The rows of Y fall into several groups, and each row is roughly a mix of its group's hidden directions.
Y, 132 rows:
22, 31, 24, 68, 31, -14, 0, 3, -35, -25
34, -56, -16, 8, 19, 53, 16, 20, -12, -32
7, -28, 5, -5, -31, 56, -4, -32, 52, -30
-19, -20, 6, -62, -41, 4, 7, 44, 26, 26
-48, 10, -49, 8, 14, 20, 51, -17, 34, -11
-27, 15, -5, 41, -35, 9, 4, 8, 74, 0
27, -62, -6, -31, -14, 34, -36, -1, 9, -35
31, 3, -16, -36, -23, -44, -27, 13, -60, -14
-3, 3, -35, -10, -45, 10, 21, 54, 52, 4
11, 0, -42, 13, -6, 39, 15, 3, 17, -74
5, 23, -34, 7, -11, -41, -40, 50, -39, -21
-50, -27, -53, 18, 12, 7, 32, -45, 2, 0
23, 42, 16, -16, 12, -22, -30, -63, -4, 36
-43, -44, -13, 32, -27, 22, 15, 6, 19, -53
6, 20, 51, 52, 3, -19, -6, 13, -27, 51
37, -42, 46, -8, 34, -19, 3, -32, -40, -14
29, -40, 41, -5, -23, 5, 60, 8, -36, 5
41, 14, -1, 58, 14, 20, -18, -56, 0, -18
26, 51, 0, -32, 0, 1, -4, 10, -27, 67
-15, -24, -25, 41, 24, 19, 12, -2, -38, 63
58, 51, 32, -33, -8, -19, -23, -21, 6, -11
24, 36, 5, 16, -36, 19, 68, 3, -6, -33
18, -9, 25, -29, -39, 24, 35, 53, -33, 24
24, -19, 20, 24, -2, 27, 38, -2, 30, -68
-34, 24, 29, 29, 9, 57, 39, -8, 31, 18
24, -6, -32, -31, -41, 6, 37, 37, 47, 19
-26, -18, -1, 42, 3, 15, 30, -30, 48, 51
-10, 35, 26, 1, 8, 41, 13, 63, 11, 39
-4, -2, 16, 27, 33, -2, 50, 19, -11, -67
-10, 10, -25, 34, -24, -37, -56, -45, -10, -19
42, 17, 9, -17, -7, -27, -6, 31, -73, -11
3, 3, 52, -26, 32, 55, -7, -12, 5, -44
10, 10, 32, 44, 68, 3, -2, 33, 19, -20
23, 48, 59, -20, -3, -8, -52, 5, -8, 8
-38, -49, -8, -10, 20, 32, 8, -26, 43, 40
6, 8, -12, 7, -64, -36, -25, -12, 31, 47
-13, -18, 4, -66, -8, 30, 47, -1, 32, 26
-13, -42, -10, -50, -17, -40, 25, 34, 27, 26
1, -31, -16, -69, 10, 18, 25, -4, 46, -20
-34, -54, -43, 41, 1, -9, 18, -26, -1, 30
-53, 32, 16, -1, -1, 23, -54, -13, 44, -9
-33, -12, 1, 24, 48, 41, -57, 14, 16, -9
-21, 30, 47, -68, 6, -6, 21, 5, -18, 25
-33, -36, 34, 14, -46, -5, -8, 37, 13, -46
13, -44, -13, -38, -16, 57, 37, -6, 8, -30
13, 49, 42, 15, -36, 44, 36, 6, -13, -14
-8, 25, 36, -38, -11, 68, -17, -3, 21, -25
19, 22, 6, -8, 22, -65, 62, 12, 9, -5
-29, 20, 30, -52, 29, 22, -50, 31, -8, -3
-4, 54, 45, -21, -5, -45, 24, 4, -21, 35
2, -26, 23, -48, 31, 37, 0, -8, 48, -39
13, -19, -66, 2, -12, -21, 61, -11, -4, -19
-30, -45, 45, 23, 28, 26, 26, -29, 32, -16
52, 16, 25, 24, 18, 48, -1, -39, 23, -28
-32, -39, 53, 43, 22, -18, 14, -12, 8, 35
-37, 22, -56, -11, -7, -5, -49, 34, -3, -29
-25, 43, 47, 22, 0, 14, -64, 3, 10, 8
39, 29, -3, 40, 34, -13, -32, 1, -22, -52
-28, 0, 8, 10, 25, 12, -2, -36, -73, -34
26, 19, -61, -46, 11, -14, -2, -1, 35, 35
-15, 26, 50, -25, 27, -2, -6, 66, -22, -6
-34, 16, -43, 29, -50, -26, -25, -32, 26, -3
14, 54, 12, 8, 10, 33, 2, 32, -32, -55
19, -11, 5, -18, 43, -28, -49, -54, -19, -19
7, -38, 20, 14, -6, 33, 51, -43, 45, 2
-55, -32, -31, -28, -10, -20, 10, 35, -1, -45
6, 25, 12, -20, 20, -41, -24, 10, -35, 67
44, 41, 23, -28, -5, 20, -6, 43, 5, -49
-39, -18, -48, -8, 14, -51, -14, -25, 20, 37
39, 30, 58, -43, -27, -25, -6, 11, 13, -17
-20, 33, 34, -7, 3, 44, 61, 7, -25, 24
42, -7, 24, 8, 36, -38, -25, 32, 22, -48
37, 52, 30, -59, 4, 5, 14, 11, 7, -29
8, -27, 24, 28, -10, -16, 34, -74, -20, -4
9, 27, 61, -33, -4, 5, -17, 60, -8, -6
-8, 11, 82, -16, -31, -13, -33, -4, 12, -8
13, 9, -14, 16, -23, -14, 23, 37, 62, 50
-12, -15, -69, -1, -3, -18, -25, -13, 28, -50
17, 30, 62, -46, 4, -24, -7, 10, -6, 41
-34, 8, 28, 10, 44, -14, -9, 47, -31, -47
-18, 2, -33, -27, -2, 43, -57, -46, 10, -13
14, -20, 56, 39, -37, 10, -49, 0, 21, -9
-13, 7, -41, 20, -1, -20, -38, 61, -39, -16
-16, 22, -41, -60, 13, -23, -9, 42, -27, -19
28, 26, 28, 41, -37, 42, 14, 6, -44, 18
24, -58, 9, 25, -14, 33, 44, -5, 41, 0
-44, -8, -1, 1, -29, 32, -5, -42, 57, 26
-26, -18, 37, 20, 11, 42, -6, -59, 26, 30
-14, 38, 27, 21, 13, -23, -34, 31, -49, 39
-21, -42, -37, 16, -13, 4, 27, -26, 21, -62
19, 30, 28, -29, 0, -32, -23, 64, -29, 17
-21, -9, 51, 7, -37, 42, 12, 22, -44, -29
29, -9, -7, 47, -9, 49, 59, 7, -19, -4
-57, -31, -60, 31, -6, -12, 6, -1, -15, -21
-4, 39, 29, -37, 34, -16, -14, 9, -27, 59
15, -40, 30, 28, -16, -26, 36, -54, -32, -3
-35, -8, -43, 15, -31, -23, -29, 49, -18, -36
49, 25, 54, -37, 11, -6, 1, 2, 5, 45
-44, 9, 52, 36, -14, 36, -16, 0, -32, -30
-28, -23, 20, 50, -47, 28, -37, -27, 15, 9
-26, 15, -42, 25, 39, -3, -11, 51, 41, -18
-13, 46, -32, 42, -8, 6, 63, -2, 3, -20
28, -27, -15, -7, 29, 10, 42, 19, 25, -64
1, 11, 55, -7, -4, -6, 8, 31, -3, 73
-46, 0, -63, -4, 4, -11, 19, 26, -24, -42
4, 35, -34, -43, 21, -32, -35, 38, -34, -8
-51, 13, -44, 26, -19, 10, -11, -19, 22, -53
-44, -58, 18, 47, -23, 25, -6, 13, 17, -13
53, -25, 48, 4, 13, -26, 16, 5, 18, 49
58, 44, -24, 22, -32, 27, 7, -34, -9, 16
-56, -35, -28, 41, -9, -12, -20, 39, -26, 1
23, 3, -17, -34, 39, -11, -12, -75, -14, 3
-22, 54, -1, 35, -10, 22, 65, -6, 11, -6
-12, 73, 8, 15, 6, -60, 10, 8, 2, -11
18, 6, 4, -26, 69, -5, -22, -46, -34, 0
-6, 8, -40, 27, -43, -37, -2, -10, 55, 29
19, -38, 37, 39, -9, 2, -22, -25, 17, 59
-8, -11, 61, -3, 7, 35, -14, -32, -28, -49
30, -33, 27, 15, -4, -46, 9, -55, -30, 23
-35, 10, 17, 33, -12, 15, 22, -34, 53, 46
13, -3, -43, 12, -19, -36, 49, -20, -2, 55
-45, -41, 32, -19, -10, 14, 59, 2, 25, -6
-1, 22, -32, -30, 12, -30, -40, 24, -51, -39
-30, -13, 17, 14, -57, 14, -1, -34, -30, -51
24, -14, 21, -23, -10, -59, 47, -17, 31, 30
2, -6, -5, 16, -14, 13, 63, 64, 21, 22
59, 35, -50, -37, -1, 4, -19, -24, 2, 8
-37, 14, -27, 54, -43, -19, 12, -39, 18, 15
-5, -32, 25, -63, 9, -17, 6, 46, 36, 11
-50, -9, -14, -46, -35, 25, 43, 3, 0, 32
18, 18, -46, -59, 26, 15, 13, -47, -7, 7
8, 49, -9, 9, 0, -69, -34, 15, -14, -25
Here is one row from each group, named. Which group is each of the other rows in?
16, 32, -14, -1, -49, 26, 68, 16, -15, 2
<44>
-3, 25, -34, 26, 62, -14, 22, 2, 24, 45
<42>
9, -1, -45, 34, 5, 24, -20, 61, -16, -38
<118>
-17, 5, 29, -22, -30, 47, 30, -22, 57, -17
<120>

-14, -26, 59, -28, 10, -19, -5, 43, 20, 41
<44>
-42, -59, -6, 24, 11, 5, 31, 8, 0, 51
<118>
-18, 59, 55, -21, -13, -13, -41, 8, -12, 6
<120>
-4, -18, -1, -15, -40, 31, 19, -41, 27, -61
<42>
-15, -14, -25, 9, 13, -33, -44, -51, -12, -50
<42>
16, 18, 21, -37, 38, -37, -14, 28, -12, 57
<44>
-12, 7, -15, -18, 32, -41, -46, 45, -24, -39
<44>
-4, -2, 2, -63, -2, 39, 54, -9, 24, 23
<44>
-18, 36, 61, 4, -13, 37, 5, 47, -21, 6
<44>
-11, -17, -32, 9, 6, 23, 22, -13, 66, -51
<120>
-20, -54, 26, 2, 29, 24, 4, -40, 47, -22
<44>
56, 29, -14, 14, 2, 32, -19, -47, 22, -34
<118>
